Each row is where one point has got to under a steady rotation. How many ticks took it there?
The counts run from 0 to 351.
[125 124 137 118 145 174 135 126  99 141 158  86  82 133  91 115 134 125
 134 155 152 126  95 153 156 118 127  88  81 130 147 101 124 104  86 168
 119  78 116 142 123 110 125 135 132 117  71  91 162 111]
322
[128 109 170  70 135 145 130 154 107 152 109 116 142 126 105 114 161 112
 190 193 156 153  91  94 126 115 147 105 122 105 139 128 146 162 132 146
 103 109 126  73  82 101 119 123 128 130 130  84 146 129]
109
[ 92 154 163  99 104 172 120 171 113 140 131 163  97 133 104 125 130 127
 159 120 113 151  97 133 129 116 134 123 154  52 158 110 149 156 118 137
 126 146 111  97 114 135  76 162  72 143 131 122 120 159]
267
[116 148 152 159 160  96 124 154 151 130 107 140 107 171 135 144 150  82
 110 126 165 155  74 146 137  90 128 115  99 114 128 124 140 102 141 181
 136 121 103 165 123 109 140 139 101 103 105 127 167 195]
22
[116 133 163 119 160 179 117 127 125 164 117 140 183 115 143 142 172 133
 151 192 150 159  87 126 105 160 124 110 156 112 169 128 108 133 153 147
  98 150 132  73 133  77 127 179 107 111 110 124 163 139]
311
[123 114 155 164 177 185 132 134 112 164 159 108 141 109 107 132 165 131
 130 158 149 145  93 116 135 125 127 118 108 125 183  76  94  95 141 126
 109 109 107 132 152 111 111 171  90 142  64 138 144 127]
315
[105 120 164 135 148 100 111 158 147 161 115 146 114 152 139 155 154  77
 134 152 125 153 123 122 136  83 165 167 138 115 150 134 159 110 177 136
 142 133 120 149 141 146  91 136 102 153 143 175 124 187]
225
[138 117 168 126 180 120 155 136 136 165 118 161 123 146 131 144 128 124
 132 130 169 157  80 160 121 129 121 113 126 102 124  88 129 112 104 132
  56  64 100 152 117 137 133 137  87  93 118 187 111 139]
61
[116 134 178 126 134 162 103 152 117 153 156 106 129 131 123 139 127 139
 117 136 120 149 138 175 112 164 161 130 151 144 171  89 153  94 138 124
 123  83  98 191 178  97  89 171 119 124 106 166 116 146]
46
[106 158 153 101 192 138 132 160 123 181 129 117 170 158 103 132 162 107
 140 165  88 148 113 110 120 115 164 198 131 107 155 114 111 122 102 113
 104 113 107 133 159 146 114 131 109 148 128 151  88 137]
189
[117 122 142 117 119 134 130 107 132 149 135 150 134 110 124  82 162 158
 140 130 220 142 123 160 109 135 155  51 142 110 135 165 123 110 158 157
  93  94 115 115 134 104 127 128 125  71 128 132 145 171]
94
[100 135 173 108 115 158 105 159 100 157 143 159 120 143 112 126 134 124
 151 129 132 148 104 134 115 110 144 136 171  65 129  79 141 164 107 115
 109 117  88 105 148 152  69 149  96 148 130 146  87 150]
265
[125 145 112 139 136 165 162 140 125 126 163  83 139 129 123 105 159 129
 193 172 135 145 115  72 116 118 178 162  99 133 163 138  82 118 170 124
 139 159 130 119 149 124 118 126 125 180 124 156 142 159]
155
[ 98 150 157 130 150 141 122 169 111 111 128 108 110 165 142  96 178 110
 157 114 121 135 108  79 165  95 157 140 120 103 146 105 119 123 173 122
 154 113 116 117 136 116  75 137  76 161 155 136 169 181]
231
[118 136 130 106 129 177 127 155 122 164 139  98 170  94 102 157 139 136
 191 193 113 173 112 127 103 150 170 132 134 124 173 130 112 146 146 131
 101 124 131  99 103  82 143 164 115 133 113 131  92 100]
116
[110 166 149  98 170 141 124 169 113 177 132 114 163 147  99 133 160 119
 155 168  83 146 112 111 103 119 168 188 132  93 163 122 113 137 110 111
 112 138 103 114 164 132 131 141  99 145 131 156  99 128]
190
[126 169 179  97 121 187 114 150 144 123 140  96 146 107 125 146 119 129
 154 127 140 119 118 144 131 165 161  99 131 173 154 110 139  85 150 143
 105  91 156 166 143  78  81 157  85 102 138 130 131 145]
43
[161 109 133 102 134 146 174 119 101 140 166 103 139 159 117 142 110 101
 154 160 169 176 113 143 115 167 154 119 126 148 146  99 111  99  97 154
  97  82 105 148 157 154 143 122 146 119  95 164  77 108]
331
[114 157 174 116 139 155 116 176 105  92 147  86 142 191 127 136 141  95
 144 112 127 149 101 107 157 144 161 118 120 155 149  85 120 126 140 155
 142  80 116 149 109  77  76 128 108 132 117 108 125 161]
37
[109 123 195 122 145 153 130 134 139 136 131 152 148 171 139 111 171 132
 119 167 158 162 100 112 147 136 121 102 132 118 164  98 102  99 146 155
 140  97 116 110 108 105  53 139 131 161  97 100 138 164]
307
[ 95 125 166  98 159 181 124 145 133 129 119 151  93 141 142 124 118 108
 153 108 124 149  88 154 181  86 124 146 163  73 157 125 119 110 127 148
 122  98 124  97  84 120  73 167  92 125  97 132 135 143]
270
[121  76 180 123 137 101 117 156 102 166 132 125 122 141  95 127 165 101
 142 187 156 158  86  97 120  94 137  98 109  99 141  91 148 151 134 116
 120  98  81 119 101 132 130 118 147 171  93 109 125 141]
106
[108 176 133  90 163 154 129 183 107 165 129 105 143 138  97 139 162 118
 181 158  79 145 111 105 108 117 167 173 127  84 170 131 133 141 116 119
 125 171 114 123 154 129 143 155  94 145 143 140 116 136]
191
[123 163 133 126 144 139 164 140 168 144 119 150 118 153 100 124 146 125
 167 182 149 164 101 105 113  87 156 161  88  94 153 175 102 132 142 178
 133 147 138 117  88 126 105 112 136 161 114 122 120 176]
148
[102 141  94 122 103 133 138 154 123 126 116 107  61 160 149 125 131 128
 155 110 129 136 145 158 101 167 189 146  80 125 167 134 136 108 126 141
 119 154 122 161 172 162 159 139  89 113 149 178 141 156]
208
[152 144 121  97 103 154 156 142 100 141 136 108 114 163 114 149 110 129
 160 181 171 180 110 160 102 170 151  85  96 112 152 138 148 115  99 201
 112 131 126 124 118 104 169 140 133 101 112 107 130 114]
327
[ 97 118 108 114 108 128 142 157 113 125 116 107  57 163 144 129 145  91
 150  94 128 134 152 164 115 162 180 141  92 139 174 131 132  98 126 141
 124 147 122 162 173 178 159 138 104 110 130 172 139 148]
209
[114 155 171  75 190 131 155 152 154 174 103 120 147 161 110 133 162  91
 149 165 112 129 105 100 140 120 150 176 110 126 165 119 108  87 102 134
 100 115 157 134 138 159 102 124  98 134 127 131 121 141]
187
[115 145 100 161  79 145 144 127 115 108 146 138 103 175 131 116 132 119
 142 110 221 157 119 145 130 150 161  80 108 123 137 131 103 130 140 194
 113 106 123 120 120 108 110 119 106  98 126 123 101 175]
290
[113  84 145 154 109 175 121 131 138 111 145 111  91 113 162 150 114 132
 166 139 151 173 130 145 109 157 177 133 123 160 175 109 125 116 194 134
 126 122 115 158 108 108 111 152 124 164 105 186 136 152]
82
[116 115 117 174 149 185 133 129 134 133 125 124  64 117 170 152 106 119
 153 160 130 166  94 160 149 125 136 143 124 111 161 111 123  92 154 151
 117 130 133 122  99 106 115 186  87 134 101 185 149 135]
277
[118 147 128 107 105 135 158 117 122 148 116 137 115 144 134  82 124 186
 152 171 167 171 136 175  65 166 157  96 107  98 157 152 101 119  97 155
  97 117 100 116 146 132 154 138 153 116 119 144 111 139]
131
[114 112 190  95 145 136 132 146  91 136 150 132  97 162 127  85 133 139
 112  90 153 143 124 167 138 138 135  83 131  96 147  93 151  95 113 124
 120  71  86 158 156 125 112 153 128 112 108 150 158 132]
53
[110 111 149  72  92 183 143 133 122 120 130 100  65 109 126  88 113 156
 169 146 142 135 140 174 118 141 159  82  98 127 171 146 119  97 102 154
 131 104 128 130 111 127 126 146 159 138  87 100 164 112]
126
[106 120 183 108 134 151 117 158 107 168 137 158 119 141 109 128 132 110
 147 130 131 141 108 136 131 107 138 149 170  83 135  74 132 144 110 101
 100  95  99 119 150 180  61 154  91 142 119 154  81 138]
264
[133 117 160  79  77 152 161 166 120 115 156 129 125 124 115 162 121 103
 196 135 158 173 115 122  78 175 143 101 115 124 165 111 123 133 110 158
 122 171 118 147 150 161 145 133 118 158 103 132 100 143]
335
[ 96 102 106  91 124 130 124 146  97 113 126 104  85 164 147 107 137  78
 156  74 142 134 137 166 119 128 174 143 134 131 140 122 120 121 107 128
 116 105 103 150 175 185 158 127 127 100 130 173 131 146]
211
[122 121 145 107 139 169 139 151 127 102 137 123  92 158 127 142 104 111
 174 121 148 180  92 129 156 103 153 139 126  95 151 136 146 132 165 175
 143 114 121 133  42  81 110 132 115 143 116 147 125 145]
74
[117 104 125 154 102 137 111 108 122 144 134 141 146 126 143 158 126  66
 150 143 193 183 117 163 127 136 155  96 183 139 135 137 133 118 155 177
 113 111 105 136 146 135 124 144 137 100  96 151  81 158]
294
[ 94  87 154 108 115 146  88 107 123 129 115 145 121 126 142  90 155 129
 133 118 204 147 130 189 106 130 164  80 148 120 155 151 129 136 157 157
 113  85  84 117 124 111 149 137 166  87  98 132 156 150]
92
[112 128 138  91 118  74 123 149 106 161 128 100 141 119 120 114 173  79
 153 136 136 156 132 143  90 116 168  84 134 117 142 154 140 115 120 123
 132 138  86 147 215 149 184 137 154 118 120 124 137 137]
175
[108 138 155 107 120 164 129 135 171 114 104 136  93 161 190 135 115 101
 133 128 133 148 116 175 107 163 156 161 142 153 161 127 115  88 133 168
 132 136 144 159 156 135  91 169 120 127 115 168 161 167]
7
[118 152 108 104 117 132 145 120 131 163 139  94 131 123 107 102 182 123
 149 142 169 111 156 142 111 149 178 102 103 162 163 162 116  74 134 159
 109 124 150 150 199 143 136 125 125  88 133 121 145 156]
170
[102 124 129 135 114 119 107 153  67 144 148  83  80 161 115 107 143 107
 117 110 137 143 139 160 159 120 183  92 114 122 151  97 159 108 119 129
 133  67  94 158 173 125 115 133 108 110 122 123 110 128]
248
[114 138 119 171 142 181 143 137 140 133 123 135  66 120 160 149 111 138
 154 163 128 170  93 157 135 137 131 134 113  95 171 124 124  95 156 159
 115 138 139 120  95  96 112 192  77 147 113 176 153 145]
276
[118 181  97 131 118 145 132 134 110 134 134 103  85 157 148 111 120 154
 153 146 135 140 135 160  91 158 195 165 102 125 145 125 127 119  99 137
  97 121 116 154 192 132 139 142 109 107 169 195 122 142]
206
[ 97 107 121 118 142 176  89 133 112 108 124  74 123 117 159 107 152  95
 180 153 113 137 114 117 108 102 175 149 117 156 154 131  82 148 144 119
 148 126 102 112 148 113 161 143 182 154 100 133 171 135]
159
[116 137 142  72 108  89 133 152 109 153 121 106 126 115 115 115 171  87
 172 148 140 147 127 125  98 121 156  76 132 114 139 162 139 115 115 125
 127 144 112 139 209 157 181 132 137 117 140 113 155 145]
176
[115 117 126 118 120 118 163 130 120 157 142 150 126 108 103 101 147 127
 174 134 180 151 108 127  68 110 146 108 119  91 136 136  87 139  97 121
  88 130  89 134 180 183 160 126 131 140 107 163  99 151]
138
[103 125 187 131 165 145 122 127 129 152 122 152 163 169 148 122 160 130
 112 176 145 171  91 125 142 138 128 111 152 114 173 107 102 121 145 156
 134 111 105 107 110  91  80 154 137 156  86 113 143 164]
308
